In the data rows, the value 128 means zero.
Each row of this table is followed by its label. One hidden rule gives the labels. It looks at one to three of the table's principal directions, none of them among the few with the most spread.
125:136:92:121:103:132:137:100:88:173:185:90:93:116:121:166:77:122:220:162:155:97:61:172:135:150:133:118:148:149:99:129:111:136:79:152:100:80:144:141:61:89:104:137:89:105:128:137 j
89:191:144:133:100:86:177:70:77:177:152:128:124:52:87:164:121:138:131:72:88:159:208:112:60:143:47:151:176:107:132:184:138:150:39:163:136:121:181:112:28:174:114:129:91:19:119:135 y
134:126:152:117:173:128:83:145:185:134:113:107:121:93:140:127:124:143:188:88:193:138:134:170:146:131:110:126:122:165:88:112:64:143:133:119:104:140:151:116:163:121:146:108:126:154:103:130 l
133:158:140:158:85:101:158:82:100:91:49:187:123:108:105:135:142:181:67:119:128:127:163:98:70:102:115:123:149:138:85:143:166:175:124:144:190:100:124:89:160:186:191:144:85:105:123:105 f
147:60:77:138:189:129:98:132:127:132:72:82:102:160:145:136:145:143:135:141:167:78:108:203:147:116:127:106:147:178:81:87:71:163:170:87:152:109:121:90:135:130:164:101:146:186:138:119 m
121:94:105:158:89:128:193:146:131:148:158:174:79:107:112:127:126:91:54:78:78:124:201:128:120:92:93:131:132:142:129:110:188:186:64:120:86:138:72:107:56:188:87:84:148:203:148:95 f
119:146:156:132:111:87:103:158:165:136:182:157:165:110:106:127:112:129:128:87:109:180:177:103:136:95:98:134:121:97:133:168:112:126:69:117:45:178:124:135:128:141:87:96:132:117:106:122 m
142:173:201:137:122:168:62:149:175:73:157:111:210:182:136:114:134:120:141:166:135:147:64:28:163:106:185:159:68:86:159:175:143:43:189:119:109:152:186:181:232:78:131:181:155:85:149:197 j
154:110:46:153:104:101:130:151:138:157:139:96:104:187:105:131:108:147:155:176:148:79:151:184:128:169:119:126:173:165:101:129:56:139:118:117:117:87:141:137:118:100:73:76:116:210:170:107 m
117:122:191:121:143:153:130:131:194:101:93:138:148:95:118:95:162:121:14:44:73:218:221:47:122:89:118:127:116:67:161:143:189:114:179:134:142:210:108:129:156:204:142:124:186:132:159:121 l
103:113:100:145:82:118:229:140:124:168:154:140:45:83:77:136:146:145:98:71:108:119:213:126:88:170:113:139:152:100:154:115:168:154:89:145:142:90:105:122:71:176:72:92:104:178:193:49 m
117:102:137:119:128:134:129:102:105:115:111:138:127:129:125:131:133:126:90:112:112:124:129:121:117:119:112:125:128:116:133:122:163:141:149:132:142:144:124:111:100:155:157:128:143:127:132:125 m
104:109:151:105:112:116:181:122:111:114:159:181:126:127:112:159:97:116:118:133:128:104:101:94:137:166:139:119:106:92:162:117:175:96:122:142:102:138:110:145:71:131:114:99:126:153:105:120 l
139:143:103:134:134:102:104:120:85:155:174:108:150:160:120:155:90:115:173:176:127:115:93:145:130:151:115:112:149:111:156:138:81:93:91:123:116:118:152:142:90:81:79:112:126:105:119:182 f
139:153:140:104:142:146:75:124:156:106:120:102:166:163:156:108:118:116:164:161:142:137:96:130:154:145:139:134:125:149:120:135:91:95:163:136:135:144:153:158:175:79:149:153:148:117:102:171 m
103:151:147:88:104:76:182:86:67:110:108:201:139:119:119:124:151:127:89:106:115:146:167:107:90:231:119:101:134:74:215:114:152:88:122:176:203:143:99:148:96:128:135:119:108:111:88:126 f
114:115:166:106:138:180:189:140:145:141:121:124:92:64:150:108:133:72:63:60:109:152:169:70:118:86:128:162:77:122:169:104:211:153:131:149:128:160:95:117:97:201:105:131:113:140:147:112 m
161:108:81:121:172:161:63:182:163:142:134:80:139:155:186:86:124:116:192:181:133:124:71:195:172:85:159:133:116:189:92:108:72:143:142:95:92:122:112:125:188:76:127:154:139:131:114:127 m
134:137:103:135:99:125:161:125:105:130:135:130:110:151:113:147:107:118:133:161:135:85:124:124:123:159:129:143:134:132:130:129:128:125:128:141:137:103:130:135:103:119:110:118:104:152:130:120 l
121:138:144:90:135:102:133:140:169:109:94:135:165:135:112:94:126:140:64:113:110:176:192:76:117:151:128:129:139:84:173:138:120:86:167:139:157:177:111:151:169:149:106:104:139:143:129:109 m
142:84:83:174:147:159:110:135:124:135:110:71:93:139:131:153:121:154:145:156:156:60:69:160:141:30:146:144:135:193:26:131:123:197:134:74:105:65:146:82:139:153:155:141:114:142:173:107 m
139:140:95:127:133:139:150:109:135:159:106:82:97:89:104:123:124:129:121:100:120:149:169:139:110:149:121:120:176:120:136:122:119:126:141:136:182:103:131:125:120:144:118:142:131:127:178:121 j
123:153:77:156:89:73:162:108:80:189:171:123:104:114:94:187:90:171:183:159:158:100:127:170:98:148:112:109:174:131:96:159:81:150:39:139:101:68:152:125:59:120:73:94:50:102:139:112 j
111:145:110:139:98:112:147:105:90:125:164:144:99:160:109:179:98:138:175:158:146:68:103:143:121:174:108:132:148:133:115:112:108:128:81:140:144:89:137:132:96:96:124:106:111:140:92:141 m
84:100:150:111:66:122:236:123:150:123:142:210:104:87:100:168:131:189:109:96:183:106:108:83:122:165:195:110:90:77:150:112:210:111:121:146:109:92:111:149:120:155:127:113:52:160:169:53 m
94:117:143:128:106:92:173:157:168:122:170:185:125:137:110:150:137:145:119:102:152:129:152:110:151:160:152:107:117:98:156:117:126:98:80:113:89:134:104:163:135:116:82:77:127:192:123:109 f
115:113:106:95:117:115:177:132:122:121:138:142:105:166:131:150:112:122:142:163:174:88:98:133:156:206:177:106:120:113:157:100:113:86:143:144:142:111:99:173:115:93:95:95:100:198:118:111 j
124:73:71:147:114:117:157:117:96:164:110:116:82:115:130:160:135:203:166:153:189:62:74:197:109:109:156:110:134:176:52:117:122:195:112:119:113:48:134:92:101:147:151:118:47:133:172:59 m
106:92:109:92:155:143:160:112:114:140:118:120:89:132:130:145:123:129:155:133:156:82:105:173:128:214:123:117:144:128:159:63:117:105:159:139:179:109:128:130:90:98:138:109:142:169:122:121 m
141:115:102:143:144:89:149:141:102:187:143:186:75:90:153:147:116:82:169:120:158:130:164:255:136:169:71:76:150:184:120:82:70:180:39:134:69:143:90:105:26:104:83:61:126:203:61:135 x
118:125:122:182:96:80:186:116:78:124:139:158:102:144:68:189:158:167:110:108:140:72:165:97:91:171:116:131:133:78:153:140:135:123:102:119:161:81:153:110:96:156:117:86:95:142:165:112 l
102:111:137:120:89:120:162:126:117:125:154:145:131:148:102:137:120:135:111:139:129:108:110:89:120:136:142:142:117:103:159:127:167:109:117:131:112:123:135:145:113:120:98:119:117:141:153:118 x
122:133:132:145:164:180:125:135:165:156:123:42:90:86:112:126:131:140:139:99:132:124:139:117:112:99:114:160:149:144:107:115:125:138:143:114:163:95:166:113:148:146:121:146:150:112:185:131 f
122:187:150:148:65:69:118:126:64:98:179:162:186:185:101:119:148:96:84:146:68:135:164:50:108:136:107:161:114:83:187:190:143:98:79:140:126:155:124:158:125:113:95:134:130:72:94:157 m
108:133:113:140:154:159:124:103:109:150:138:90:99:88:132:158:116:134:129:101:112:118:123:142:118:69:102:136:156:140:84:125:139:169:97:108:151:98:131:93:101:165:150:149:131:79:130:129 f
112:88:101:112:171:130:148:123:127:157:109:124:87:113:139:156:126:169:156:134:172:105:109:199:126:172:134:86:152:129:119:81:95:131:141:124:152:102:124:115:100:121:129:94:115:161:132:100 f
93:165:132:129:108:103:199:99:88:139:143:143:112:105:110:177:135:158:133:124:137:112:137:98:102:168:143:126:136:90:142:152:142:110:91:148:162:85:142:144:93:144:115:126:69:79:128:113 m
141:91:158:159:141:167:99:141:158:121:106:126:129:80:125:98:179:132:88:73:112:156:123:122:133:57:137:126:100:134:114:113:188:159:161:99:117:139:115:92:163:158:190:172:176:109:171:116 j
128:100:108:134:126:126:137:154:142:143:138:152:129:154:163:108:160:127:131:137:114:128:144:169:135:139:129:120:113:152:137:116:119:142:110:125:96:140:120:131:118:114:113:107:131:155:129:119 m
136:142:152:130:173:157:75:134:151:132:107:82:175:105:157:82:166:119:114:110:90:171:130:113:123:73:117:150:117:148:132:138:132:127:146:111:144:150:150:115:174:129:167:181:170:42:132:164 x
122:126:83:132:91:104:139:104:69:145:155:116:106:147:112:144:117:162:162:164:117:87:110:159:100:161:116:128:153:135:100:148:121:151:106:153:136:84:134:124:77:124:129:122:91:102:135:92 l
181:135:107:121:175:120:29:128:101:137:104:112:185:153:201:65:157:99:158:159:86:184:117:200:133:120:109:95:125:166:139:131:70:135:136:135:135:171:119:115:148:89:159:159:158:67:85:187 j
132:152:160:128:138:108:163:119:135:93:71:138:140:106:106:119:145:141:45:97:81:170:192:36:99:112:131:131:124:81:145:147:167:115:156:148:188:158:95:118:159:199:157:127:127:91:116:110 l
111:99:113:145:114:142:163:129:140:132:126:93:99:158:93:160:108:156:99:157:154:82:107:94:126:111:154:135:142:120:112:121:143:121:143:113:136:95:141:137:127:138:95:102:120:175:188:112 f
114:131:138:154:99:131:145:141:129:143:156:117:85:98:99:137:131:143:152:103:166:92:125:126:112:114:120:159:121:156:101:123:138:162:89:120:110:82:143:119:130:135:108:124:104:148:156:101 m
143:69:19:147:129:140:143:124:109:201:121:50:53:145:125:147:80:150:174:180:175:45:104:239:114:119:107:126:190:222:47:107:71:202:111:111:108:48:160:98:53:130:75:83:90:210:203:97 m
134:149:134:135:109:102:116:131:39:118:166:176:140:121:131:123:135:106:162:165:130:87:58:152:123:152:133:130:103:138:151:124:146:126:98:125:123:93:105:125:107:81:144:165:118:82:77:130 f
152:94:138:138:154:162:123:158:174:136:104:120:107:88:141:73:174:95:101:46:99:162:199:140:122:109:97:149:107:149:152:100:149:161:152:116:126:158:125:95:142:169:138:130:173:169:170:123 l
113:106:97:149:108:144:169:159:128:167:230:114:106:159:101:149:114:95:151:132:87:80:143:130:136:179:102:158:133:108:178:126:138:97:93:116:83:108:160:151:45:101:49:90:169:169:178:138 m
135:141:128:144:121:119:77:115:67:137:166:122:159:141:138:128:121:100:143:156:93:133:93:143:127:80:103:135:127:134:119:167:130:146:94:118:87:138:144:116:88:114:125:156:138:63:108:163 m
110:130:133:83:160:108:175:155:151:131:107:144:92:122:138:139:127:136:180:125:211:106:136:154:139:227:153:122:119:121:172:73:67:90:138:139:162:117:119:152:156:91:89:84:84:199:92:104 m
157:55:76:178:140:144:101:170:148:158:110:83:89:138:117:111:156:163:127:142:164:79:110:199:130:87:137:124:136:185:76:96:106:182:152:80:108:82:126:91:149:127:129:113:143:195:206:83 f
141:148:142:90:180:133:88:136:85:93:112:109:165:171:164:77:141:46:80:145:55:156:149:98:138:143:108:146:116:102:201:128:123:89:178:135:183:195:92:141:131:121:124:144:190:104:68:170 m
123:88:89:148:115:171:139:154:166:138:152:86:116:131:119:122:129:163:133:135:114:87:91:117:138:67:161:161:123:155:79:133:165:152:137:90:99:75:139:117:153:143:140:154:129:124:201:84 m
146:157:121:123:122:119:94:108:92:130:109:153:134:98:167:92:111:130:134:144:96:158:123:165:98:84:96:118:137:181:77:139:132:190:88:156:126:133:98:98:121:149:161:154:105:71:71:124 m
140:135:106:121:123:113:137:150:136:124:131:183:143:151:160:117:133:135:146:156:124:125:132:159:132:172:138:111:116:133:150:103:106:116:114:138:132:131:98:135:150:97:130:115:112:140:84:122 m
128:113:175:109:152:87:100:137:118:83:85:186:172:142:159:84:191:126:78:105:118:183:147:115:133:131:147:94:90:100:174:127:133:112:151:127:139:190:86:133:175:134:155:126:146:126:87:129 m
Here are more rows. What is the label of each one?
142:134:129:135:109:108:127:152:155:117:130:180:131:137:134:110:153:143:160:122:153:138:142:158:136:181:142:109:118:131:147:113:102:113:122:130:121:123:123:142:173:91:125:120:124:172:122:122 >> j
116:95:136:133:127:168:112:118:135:87:134:115:126:182:108:141:106:108:69:159:88:112:91:90:161:90:139:124:141:105:112:121:177:109:178:107:129:152:110:138:122:128:145:132:212:167:140:144 >> f
103:83:139:68:164:138:172:146:154:87:99:184:143:151:162:105:156:105:40:90:104:152:166:90:154:169:166:107:96:60:221:82:167:76:190:121:173:186:61:149:149:155:126:102:155:191:114:106 >> m
118:104:85:144:68:134:181:72:73:148:119:134:84:122:132:166:92:167:101:150:136:73:104:135:86:79:125:124:138:174:46:149:184:214:90:160:118:73:128:99:46:200:141:115:43:125:163:89 >> m
115:165:161:128:118:140:173:136:151:103:149:156:120:119:130:127:134:113:102:111:75:168:158:59:133:136:148:126:113:86:155:134:173:95:110:153:146:146:92:156:144:146:118:133:146:113:105:132 >> j
160:108:105:141:151:156:73:140:95:111:128:86:136:177:169:85:165:96:124:158:81:119:96:143:144:102:141:134:106:152:125:130:132:140:166:121:147:131:107:122:146:118:156:163:168:109:133:145 >> l
124:139:153:127:110:108:149:113:79:131:98:201:118:59:167:94:176:121:90:84:115:171:146:149:95:95:124:105:97:154:131:111:182:193:72:155:137:139:62:97:118:166:169:159:87:77:77:102 >> f
127:140:78:127:119:61:131:93:49:142:139:136:132:173:113:148:113:123:126:170:77:122:158:166:106:181:81:97:187:115:136:146:83:125:84:149:154:135:109:130:49:114:111:90:138:108:80:140 >> m
136:173:146:122:120:116:98:117:128:111:124:107:183:155:119:106:128:137:109:148:93:163:144:68:108:135:126:142:134:94:160:169:121:83:147:145:161:148:156:152:167:121:122:147:136:68:135:162 >> f
124:110:124:69:140:123:190:168:144:137:128:195:85:90:162:111:107:98:158:111:196:122:118:166:150:202:168:104:91:130:192:47:121:111:119:143:126:125:59:147:134:104:77:96:78:227:88:89 >> f
115:135:149:149:91:118:149:103:67:103:114:163:107:108:120:130:158:163:91:127:143:102:95:104:94:109:153:120:108:133:106:132:189:162:117:141:166:81:100:116:136:159:166:155:90:99:134:93 >> f
107:79:144:147:116:158:213:176:190:128:154:179:53:91:94:171:130:128:123:63:178:88:142:111:156:140:156:133:92:101:151:56:175:129:117:99:99:107:94:118:134:146:105:85:126:246:158:79 >> j
126:113:141:145:126:153:87:144:186:150:175:104:163:147:116:145:117:115:168:119:150:116:119:143:158:123:102:154:123:139:128:140:102:107:129:96:51:147:208:139:117:85:112:120:170:146:163:177 >> m
123:146:124:134:158:149:90:118:162:158:129:49:137:120:126:131:134:128:156:99:131:143:162:139:125:112:91:155:160:145:112:148:78:129:126:113:137:128:196:125:135:124:121:137:147:97:160:168 >> m
96:117:145:102:120:57:205:149:100:114:132:254:85:98:132:150:172:149:141:91:197:124:147:176:139:245:169:63:102:83:188:75:116:106:94:141:142:118:47:149:120:109:111:75:78:206:64:61 >> j
135:121:139:142:148:107:94:162:120:131:190:134:170:185:131:130:141:69:164:141:104:114:130:139:159:164:94:146:108:118:191:135:87:81:107:98:72:166:166:146:96:65:84:100:191:145:105:196 >> m
150:141:174:147:134:144:79:145:154:118:112:167:155:91:155:68:189:126:118:80:108:195:158:145:116:111:116:120:101:133:152:126:146:139:138:126:125:158:135:113:184:125:160:168:162:102:138:146 >> f
160:134:89:147:159:109:61:108:104:153:77:53:151:100:144:88:174:184:144:113:106:177:144:166:91:63:124:117:159:152:74:182:84:177:138:116:161:102:156:87:171:167:169:176:96:23:178:114 >> l
139:145:103:103:152:124:111:80:102:148:96:81:147:139:143:136:107:113:155:153:100:151:138:153:116:148:95:123:168:134:123:148:88:122:142:157:155:152:163:123:85:121:146:139:127:70:105:170 >> l
133:155:177:135:125:85:81:96:40:61:103:190:185:128:134:117:170:128:88:135:94:144:91:98:121:99:135:111:100:100:123:174:169:131:146:125:149:146:96:111:145:143:217:184:139:33:59:131 >> l
84:167:187:82:101:128:193:122:157:130:172:175:141:86:115:158:91:105:124:92:150:156:137:52:138:166:147:137:99:66:196:125:170:69:95:158:108:157:123:176:109:124:83:118:96:121:100:140 >> f
148:136:65:123:120:138:118:85:63:154:125:74:97:137:147:124:114:138:194:189:138:87:64:200:114:172:138:110:165:184:84:130:102:147:135:159:173:55:141:133:89:94:149:164:102:96:142:129 >> j
130:111:136:145:122:159:100:134:183:128:120:87:137:134:107:127:123:166:131:132:155:116:106:112:131:92:138:146:132:144:90:134:130:129:162:109:111:113:175:127:172:124:141:139:142:137:187:128 >> m
120:113:96:139:117:133:148:147:131:156:157:118:100:119:130:145:107:142:147:134:153:89:113:150:128:101:133:141:125:158:97:118:123:163:88:113:97:90:122:117:112:137:98:109:88:149:143:97 >> m
151:118:148:147:146:176:120:153:176:115:120:107:97:125:120:114:117:67:99:101:121:129:157:113:154:104:109:149:121:147:125:105:143:135:163:114:117:156:122:122:134:142:116:118:194:209:144:151 >> j
149:111:154:150:159:175:40:117:144:102:83:43:182:130:120:73:175:149:73:115:67:171:113:73:114:26:132:156:126:120:104:176:171:132:219:97:154:145:175:102:196:164:197:207:197:37:211:147 >> m
135:130:110:104:188:141:100:132:98:140:108:100:134:122:195:109:164:130:206:158:157:114:64:197:140:154:158:119:110:167:131:103:81:124:143:122:163:96:135:123:156:79:163:172:104:71:93:141 >> m
110:124:125:79:113:88:162:118:95:129:161:192:126:148:141:146:104:110:162:163:136:137:106:166:152:227:145:77:128:93:170:119:114:84:115:168:101:155:91:173:61:81:97:93:117:161:66:119 >> l
